Each row is where one point has got to under a steady rotation. How many ticks took it there?
The counts run from 0 to 115.
[131 167 172 102 124 123 109 134 105 186 129 117  98  91  68 137 155 104
 117 133  96 153 147 139  84 120 115 116 110 167 156 129 129  96 137 122
  99 147 123 134 122 113 162 166 152]	86
[102  90 191 130 103 162 132 142  82 140 128 131 118 109 102 163 136 123
  98 106 138 153 103 139  93 108 100 124  70 134 112 137 139 148 125 110
  96 124  82  84 113 118 155 176 114]	96
[141 163 154  79 127 115  60 174  95 113 112 120 158  92 110 155 134 140
 102 146 125  72 144 128 125 119  99 106  91 116 128 109  82 128 131 131
  99 142  87 116 171 127 148 137 128]	110
[108  63 147 120  89 151 116 149 107 134 124 124 148 119 128 133 122 151
  86 131 126 147  83 109  89  98 126 106  68 145 102 135 148 155 128 122
 105 108  99  87 110 123 157 174  92]	98
[136 143 131  75 116 102  54 183 101 125 117 106 163 109 120 149 134 152
 106 159 115  70 131 114 125 112 109  89 100 127 140 112  84 137 134 134
  92 141  96 112 170 129 161 142 123]	109
[118  97 160  97  96 124 127 140 113 178  92  92  98 106  92 161 157 137
 102  95  93 153 116  96 120 123 122 146  79 160 153 167 147 118 151 105
 110 142 106 109 130  99 155 169 103]	89
[157 100 167 106  81 143  79 196 114 126 134 110 152 114 123 123 153 180
  78 133 119 113 116 135 130 118  94 121  90 144 122 132 116 114 158 142
 124 113 136 149 131 174 119 167 132]	115
[127 114 128  59 115  95 107 175 126 166 103  73 127 103  86 157 141 122
 116 139  94 133 106  94 115  94 101 111 110 160 132 143 133 134 149 133
  96 135 139  92 144 149 161 172 115]	51
[147  99 144  82 122 142  91 171 107 152 129 149 149 117 111 125 109 124
  78 163 134 128  97 115  74  98  91  85 109 143  97 104 138 133 111 148
 109 112  96  81 127 161 155 158 131]	60
[124 146 141 117 132 146  81 132  96 131 131 136 137 118 109 129 131 118
 114 138 147 114 147 155  67  93 121 107  64 129 121 122  97 146 100 109
  58 113  70 100 141  99 162 167 139]	103
[115  73 125 109  94 139 103 163 113 141 113 136 163 118 132 125 116 151
  99 152 126 135  91 103  79  97 144  91  83 146  98 118 144 151 127 123
 100 110 106  88 110 133 166 174  96]	99
[126 174 144  74 138 113  69 166 118 176 126  98 139 125  95 148 143 102
 110 119  90 109 130 130  93  95  77  96 113 133 134 125 101 112 120 130
 107 130 115 101 150 162 158 157 137]	12
[142 128 167 103  98 134  70 134  81 131 116 122 137 126 129 143 154 154
  83 104 116  96 133 120 140 146 127 143  57 118 152 142  88 110 140 127
 115 139  68 151 155 111 129 136 119]	72
[126 164 193 119 103 139  96 137  62 118 133 135 139  61  89 154 151 156
  93 149 129 133 136 158 121 157 124 102  90 123 135 107 112 131 156 137
  81 164 126 126 135 120 172 144 112]	37
[130 100 123 104 106 124  71 158 117 128 124  87 148 146 134 114 148 153
  94 126 110  91 106 137 116  86 121 117  47 137 150 157 110 149 119 111
  90  94  88 114 136 110 139 157 132]	106
[ 98  70 169 132  99 167 124 145  94 136 129 131 129 118 124 145 131 134
  89 111 135 154  90 124  97 100 105 126  60 145 110 140 152 145 130 118
 106 114  90  87 103 120 152 179 110]	97
[150 118 180 121  93 152  81 176 101 114 130  97 133 131 126 150 153 166
  97  99 145 103 142 148 143 125  87 142  59 111 131 152  93 113 151 120
 114 121 105 142 140 152 117 169 132]	113
[128 108 131 118 112 135  69 144 110 124 131 104 140 142 131 120 142 137
 106 124 129 110 117 156  95  84 115 122  36 133 148 152 107 156 106 103
  78  99  69 113 136 104 140 170 129]	105
[140 113 167 109  77 140  70 155  91 132 104 115 145 128 138 133 162 187
  76 108 115 109 126 127 149 154 137 135  60 126 152 150  91 116 146 125
 110 137  87 149 146 134 127 130 113]	73
[128 128 135  66 125 101 108 168 115 163 101  98 118  90  81 178 128 114
 118 139 111 125 127  91 106  97  95  97 109 153 123 125 119 126 135 126
 103 142 127  82 153 150 167 169 108]	52
[135 125 198  69 125 166  93 180 111 158 122 165 128 108  97 139 126 124
  93 145 135 131 120 138  99 128  83 107 133 134 107 105 127 118 126 135
 112 126  86 104 129 188 147 150 149]	20
[127 180 145 132 107 119 113 145  98 162 121 100 125  88  91 155 146 121
 125 112 120 155 177 134  57 111 116 121  73 148 119 136 105 106 127 118
  72 137 136 134 135 106 157 192 132]	46
[150 138 179  97 127 138  75 126  82 158 123 153 119 102  90 112 153 120
  96 168 118 110 128 158  94 132 148 114 100 156 166 118 120 126 117 121
 100 130  67 131 137 105 169 131 161]	29
[146 102 165  56  97 151 100 187 129 155  87 135 132 121 111 139 136 151
  94 120 118 139 109 120 117 132 113 117 122 125 109 126 115 126 146 123
 113 116 100 105 135 210 135 148 125]	18
[141 114 150 121  62 143 110 168 122 179 109 117 133 116 108 116 159 181
  99 114  89 158 141 108  90 139 158 122  81 162 123 144 117  94 160 127
 108 130 152 163 117 134 137 174 122]	82
[139 130 180 100  82 142  69 171  99 130 121 118 157 103 121 121 154 193
  87 151 109 132 114 145 140 159 138 103  98 124 151 134 106 126 162 145
 104 128 128 153 133 176 139 136 117]	75
[136 117 176 117 115 138  87 115  79 147 134 125 117 111 104 114 163 131
  85 136 113 113 112 138 129 135 137 136  65 154 182 148 121 118 132 116
 110 138  56 145 127  78 144 136 141]	31
[152  76 169 111  89 160 100 162 114 168 116 160 132 141 128 102 140 141
  65 117 125 122 106 112  85 124 141 131  77 148 113 138 131 102 123 118
 129 108  57 140 113 120 131 160 140]	24
[157  93 131 100 102 152  70 144 113 153 101 128 131 144 137 100 146 156
  83 135 143 127 124 137  87 121 146 130  57 133 140 137 113 134 106 122
  90  86  66 134 143 131 131 151 133]	65
[120 113 154  66 102 123 124 162 111 156  86 121 122  73  81 155 137 131
 114 150 111 155 112 103 112 128 142 111 121 151 128 127 131 144 147 127
  84 145 119  82 136 160 179 146 103]	92
[126  91 163  79  90 145 105 179 116 158  79 121 131 143 120 162 142 133
  94  75 119 116 118 103 121 127 100 144  78 127 121 152 103 109 144 114
 125 125  74 110 149 174 121 158 117]	16
[133 140 155  81 124 132 117 164  87 153  96 131 107  96  89 195 129 105
 112 107 143 121 146 109 102 109  76 124  96 118 107 129 112 129 125 123
 103 145  83  80 163 144 150 163 114]	54
[144  88 186 117 110 174 101 165 102 171 127 168 125 135 123 122 133 126
  69 106 140 127 110 118  83 114 113 137  86 145 111 129 136  94 123 123
 129 120  54 132 115 116 130 165 146]	23
[139  64 151  93  96 153 110 178 118 146 115 123 137 124 119 135 129 143
  96 134 143 153  82 118 104 104  90 113  85 132 108 133 140 152 132 132
 113  95  99  85 125 186 139 178 113]	58
[149 140 154  74 134 118  44 146  92 143 133 128 153 115 106 124 136 123
  82 172 103  90 110 141 109 131 113 100 101 125 168 120 109 123 118 143
 107 133  78 131 157 115 158 128 147]	69
[122 100 136 132  79 141  99 153  99 115 134 105 158 108 129 139 137 180
  94 149 122 162 104 141 110 129 120  99  66 128 140 141 123 156 153 148
  83 116 156 110 120 157 142 172  86]	1
[111 128 172  78 107 127 128 155  96 149 105 135 115  73  72 169 134 126
 112 152 128 158 116 118 103 135 116 101 119 143 131 115 133 146 136 118
  81 149 112  76 139 159 174 148 110]	93
